(in the rows, 128 means zero)
Each named move below is a turn or a mirror, shown by a few rows before and after it. Which moves, in which order, take the first row of each later pair to the second? The first pair is answered.
q846:
[101  50 120 148 169 137 151 101  86 116 142 221 116 156 115 137 132 111
 119 111 147 109 158 141] |-> [140 114 131 159 147 136 167 109  75 108  99 189 123 112  96 174 114  86
 107 131 144  87  94 117]
[124 134 143 123 139 162 148 150 123 119 152 160 111 135 138 118 127 117
 101 115 161  77 107 136] |-> [116 133 149 119 144 156 145 146 136 115 151 173 114 140 143 114 129 121
 105 119 164  81 113 144]
[142 133  89 160 110 129 162  82 136 201 106 128 120 147 116 123  81 138
 131 161  93 112 106 135] |-> [130 116  85 163 104 122 151  80 146 212 119 142 129 161 125 109  85 147
 132 156  89 127 141 150]
q345:
[ 98  85 112 145 140 150 138 110 133 142 153 153 138 160 125  99 103 140
 136 148 125 145 166 148] |-> [126 140 122  90 131 114 114 146 170 116 132  87 123 147 158 111 136 143
 113 108  93 130 132 130]
[123 124 115 140 114 144 133 147 122 151 137 103 143 135 155 127 139 132
 113 100 138 144 127 116] |-> [127 130 126 139 127 140 129 156 112 137 124 114 132 132 149 145 129 119
 102 104 138 134 103 103]
[134 159 109 126 137 126 126 125 147 156 123  83 146 115 128 115 127 137
 137 139 122 139 112 121] |-> [138 160 125 134 141 131 139 128 122 148 108 112 156 107 112 129 121 118
 126 139 135 124  93 112]
[131 138 128 130 126 125 128 126 129 143 117 122 136 124 117 118 127 135
 132 115 126 111 129 123] |-> [128 130 132 138 126 126 116 133 127 139 123 128 134 126 115 128 127 129
 128 124 128 119 131 124]
q995:
[ 95 161 104 152 102 154  99  67 107 159 136 102 174 128 116 129 115 169
 133 129 176 169 158 151] |-> [117 191 104 160  97 144 110  77 107 162 111  81 169 105 105 152 103 154
 123 128 170 156 111 136]
[144 151 133 116 123 105 137 122 112  90 101 114  55 128 123 139 139 109
 122 104 116  84  51  96] |-> [133 117 130  94 139 103 116 126 120  76 129 134  46 151 143 135 166 128
 115  88 112  92  99 105]
[ 95  88 105  76 149 127 114 112 148 108 146 196 117 161 133  86 189 139
 149 102 141  83 202 155] |-> [ 87  86  91 118 134 153 132  93 129 152 144 187 138 160 101  81 152 146
 176 141 162  99 181 161]
[131 151 121 134 103 114 108 154 170 167 120  47 149 130 135 100 134 170
 127 116 106 149 121 115] |-> [126 157 122 136 106 121 107 159 171 171 123  49 138 123 141 107 136 169
 126 116 100 154 121 111]
Then:
Between the rows of a pair lie 2 to 3 moves.
[113  85 113 156 126 151 151 108 112 165 161 147 137 145 129  88 118 156
 161 157 145 162 178 139] |-> [107  79 121 127 148 139 134 119 126 129 172 140 118 166 168  97 152 152
 143 121 123 150 199 137] : q846 then q995 then q846
[158 207 105 160 106 180 188  63 145 122  76 159 151 107  62 117  99 122
  80 200 102 140 105  93] |-> [103 125  99 103 139 182 155  78 175  95 142 187 123 168 124  86 172 177
  78 152  81 164 227 111] : q995 then q846
[109  91 137 126 142 131 134 125 120 112 158 176 117 139 111 130 133 122
 119 131 124 135 167 135] |-> [109 113 126 117 130 122 130 121 141 129 162 132 127 141 132 101 136 151
 132 123 118 148 170 142] : q345 then q995
[162 153 146 160  90 153 106 108  78 158 114  74 138  66  57 103 103 163
 140 141 109 114  47  90] |-> [148  88 147 177 119 175 123  90  44 151 129 147 135  88  42 108  83 151
 154 162 127 107  84  92] : q995 then q345
[128  27 134 196 126 191  87  85 159 177 129 221 136 149 143  64 113 119
 148 163 114 124 213 133] |-> [125 101 123 166  90 159  56  99 221 196 121 105 155 137 165  37 136 166
 160 135  90 146 189 130] : q345 then q995 then q995
[160 182 129 141 110 112 131 142  91 103  78 106 137  77 112 158  94  83
 108 126 136 106  59 119] |-> [105 103 127  90 148 112  97 147 123  74 154 145 100 147 177 125 159 125
  93  74 101 135 189 142] : q995 then q846
[141 119 136 167 116 145 144 110 106 135 108 160 139 114  90 148  91 112
 145 158 140 119 111 129] |-> [114  72 129 132 132 133 121 118 131 133 154 174 123 160 133 125 132 145
 151 128 128 132 182 137] : q995 then q846
[131 128 126 107  93 108 126 133 168 135 141  73 138 135 157 109 166 151
 127 107 110 143 130 121] |-> [123  63 140 136 131 135 160 113 107 117 147 187 127 139 118 130 135 109
 117 136 132 121 155 122] : q345 then q995 then q345
[172 193 129 120 102 109 117 155 148 142 121  76 146  97 134 122 132 134
 118 151 134 140  74 136] |-> [162 138 151 152 141 136 147 133  82 119 123 168 134 110 105 153 105  95
 112 177 162 113  85 144] : q995 then q345
[130 197 131 146  94 100 102 139 150 122  96  61 139  96 122 132 123 146
 131 127 117 129  95 131] |-> [133 133 145 178 130 121 140 124  84 101  87 169 131 104  90 176  97 103
 124 153 141  99  92 128] : q995 then q345
[125 137 134  74 142 116 104 162 167 102 127 108 127 142 165 121 169 148
 119  86 110 121 138 124] |-> [149 181 138 110 127 118 122 160 144 116  93  81 145 104 122 139 126 119
 120 105 130 112  72 120] : q995 then q846
[110  66 119 109 153 143 119 118 122 100 157 183 101 173 170 118 146 144
 115  94 129 166 214 109] |-> [138 152 123  74 122  98  93 149 172 108 131  72 109 147 183 103 162 167
 111  66 116 161 157 102] : q995 then q345
